One turn moves every row onto another: examples first, then more rows asked:
k_462: [-0.97 -1.27 -1.62  2.84  0.44 -1.45 -0.37 -3.80 -0.39  0.66  0.64 -3.07
 -0.23  1.31 -0.50  3.10  0.41  1.21  1.12  1.53 -0.23  1.77  0.23  3.08
  0.60  1.47 -0.37]
k_966: [ 0.66 -0.41  2.31 -1.94 -0.53 -1.56 -0.10  0.14 -1.35  2.42 -0.15 -0.03
  0.53 -1.39 -0.15  0.72  1.52  0.72 -0.38 -0.25  0.33  0.84  0.05 -3.35
 -0.17 -3.41 -2.73]
k_389: [-0.78 -0.87 -0.80  1.47  0.90  3.44 -1.70 -2.73 -1.02 -0.86  0.81  1.03
 -1.72  1.16  0.83  0.65  2.94  1.72  0.97  1.57  0.39  2.49  1.79  3.25
 -0.29  0.09  2.20]
k_286: [ 0.61 -0.60  1.81 -3.21 -1.09 -0.73 -1.53  0.07 -0.59  2.03 -0.67  1.11
  0.22 -1.51 -1.34 -0.40  0.74  1.18 -1.17 -0.08  0.12  1.05 -0.47 -3.05
  0.16 -3.28 -2.54]
k_788: [ 0.11  0.46 -1.55  0.94 -0.64  3.00 -3.08  1.16  0.79 -0.29  0.95  1.73
 -2.58  3.19 -0.41 -0.78  0.62  2.37  0.82 -0.87 -0.35  0.81  1.05  3.39
  1.56  2.01 -0.15]
k_566: [-2.04 -1.24 -0.09  1.75  1.15  1.83 -2.02 -2.89 -0.31  0.68 -0.52  0.76
 -0.53  2.08  1.51  1.48  2.65  1.83  1.07  0.52  0.29  3.31  1.81  3.73
 -0.04  0.63  1.30]
k_564: [ 2.09 -0.15 -1.82  2.52 -1.74 -0.16 -0.64 -1.10  1.39 -0.68  3.56 -1.74
 -2.31  1.83 -1.98  0.22 -0.84  0.61  1.20  0.85  0.13 -0.13  0.35  1.84
  0.32  2.81 -1.25]
k_568: [ 0.47 -0.38  2.14 -2.74 -0.86 -0.76 -0.90  1.31 -0.77  1.81 -0.46  1.04
  0.00 -1.32 -0.86  0.32  1.21  1.38 -0.92 -0.11  0.17  0.59 -0.17 -3.38
  0.53 -2.97 -2.91]
k_953: [-0.86 -0.49  0.00  0.77 -0.94  2.32 -2.77  0.46  2.04  0.35  0.60  2.49
 -1.97  3.45  0.05 -0.89  0.61  2.11  0.78 -0.74  0.38  2.15  1.73  2.97
  1.04  2.89 -0.33]
k_975: [ 0.86 -0.45  2.03 -2.39 -1.02 -1.59 -0.52 -0.76 -1.32  2.82 -0.19  0.35
  1.12 -1.37 -0.45 -0.29  0.67  0.61 -0.33 -0.06  0.73  1.07 -0.05 -3.26
 -0.38 -3.12 -2.63]
k_126: [ 0.18 -0.49  1.96 -2.97 -0.73 -0.87 -0.87 -0.42 -1.69  2.34 -0.52  1.18
  0.82 -1.54 -0.61 -0.45  0.74  1.34 -0.67  0.30  0.80  1.07  0.20 -3.10
  0.23 -3.19 -2.25]
k_552: [ 0.98 -0.26 -0.65  1.04 -1.21  3.36 -2.69  0.33  1.95 -1.14  2.16  2.08
 -3.12  2.42 -1.04 -1.16  1.05  1.58  0.62  0.01  0.16  1.23  1.33  2.61
  0.22  2.00  0.26]
k_470: [ 0.36 -0.46 -1.62  1.95 -1.48 -1.00 -1.33 -0.50  1.96  0.26  1.96 -1.26
 -1.72  2.69 -1.98  0.76 -1.70  1.50  0.82  0.26 -0.01  0.51  0.19  2.28
  1.74  3.83 -2.16]
k_622: [ 0.92 -0.44  1.99 -2.28 -0.85 -1.56 -0.74  0.84 -0.43  2.08 -0.26  0.06
  0.08 -1.39 -0.98  0.67  1.18  0.75 -0.87 -0.39 -0.07  0.50 -0.53 -3.46
  0.02 -3.12 -3.16]
k_102: [ 0.25 -0.63 -1.82  2.93  0.29 -0.06  0.34 -4.10 -1.46 -0.39  2.17 -2.65
 -0.95  0.45 -0.43  2.07  1.03  0.99  1.55  2.41  0.29  1.11  0.88  2.40
 -0.05  1.01  0.55]
k_42: [ 0.20 -0.08 -2.37  3.25  0.53 -0.57 -0.32 -3.21 -1.86  1.01  1.49 -3.13
 -0.53  1.70  0.48  2.41  0.95  1.02  1.92  0.68 -0.42  0.60  0.61  3.28
  0.28  0.83  0.20]
k_497: [ 0.18 -0.46  2.46 -2.51 -0.39 -0.87 -0.37  0.68 -1.54  2.09 -0.58  1.03
  0.42 -1.34 -0.04  0.25  1.62  1.32 -0.60  0.05  0.64  0.90  0.31 -3.28
  0.39 -3.31 -2.45]
k_378: [-1.22 -0.04 -1.34  1.72  1.23  2.67 -1.72 -1.94 -2.14  0.45  0.19  0.81
 -1.00  2.27  1.79  0.79  2.52  2.16  1.70  0.42  0.13  1.89  1.80  3.88
  0.54  0.22  1.62]
k_930: [ 1.10 -0.56  1.80 -2.58 -1.31 -1.33 -1.22 -0.12 -0.20  2.59 -0.04  0.38
  0.70 -1.31 -1.25 -0.21  0.86  0.46 -0.85 -0.51  0.17  0.76 -0.71 -2.99
 -0.46 -3.17 -2.81]
k_611: [ 1.52  0.50 -2.72  2.48 -1.34 -0.25 -1.51 -0.15  1.11  0.19  2.35 -1.97
 -2.04  2.70 -1.71  0.92 -0.76  1.10  1.09 -0.48 -0.95 -0.57 -0.30  2.70
  1.14  2.58 -1.55]

k_42 turns into k_611
k_975 turns into k_930
k_966 turns into k_622
And these:
k_552 turns into k_389
k_462 turns into k_470

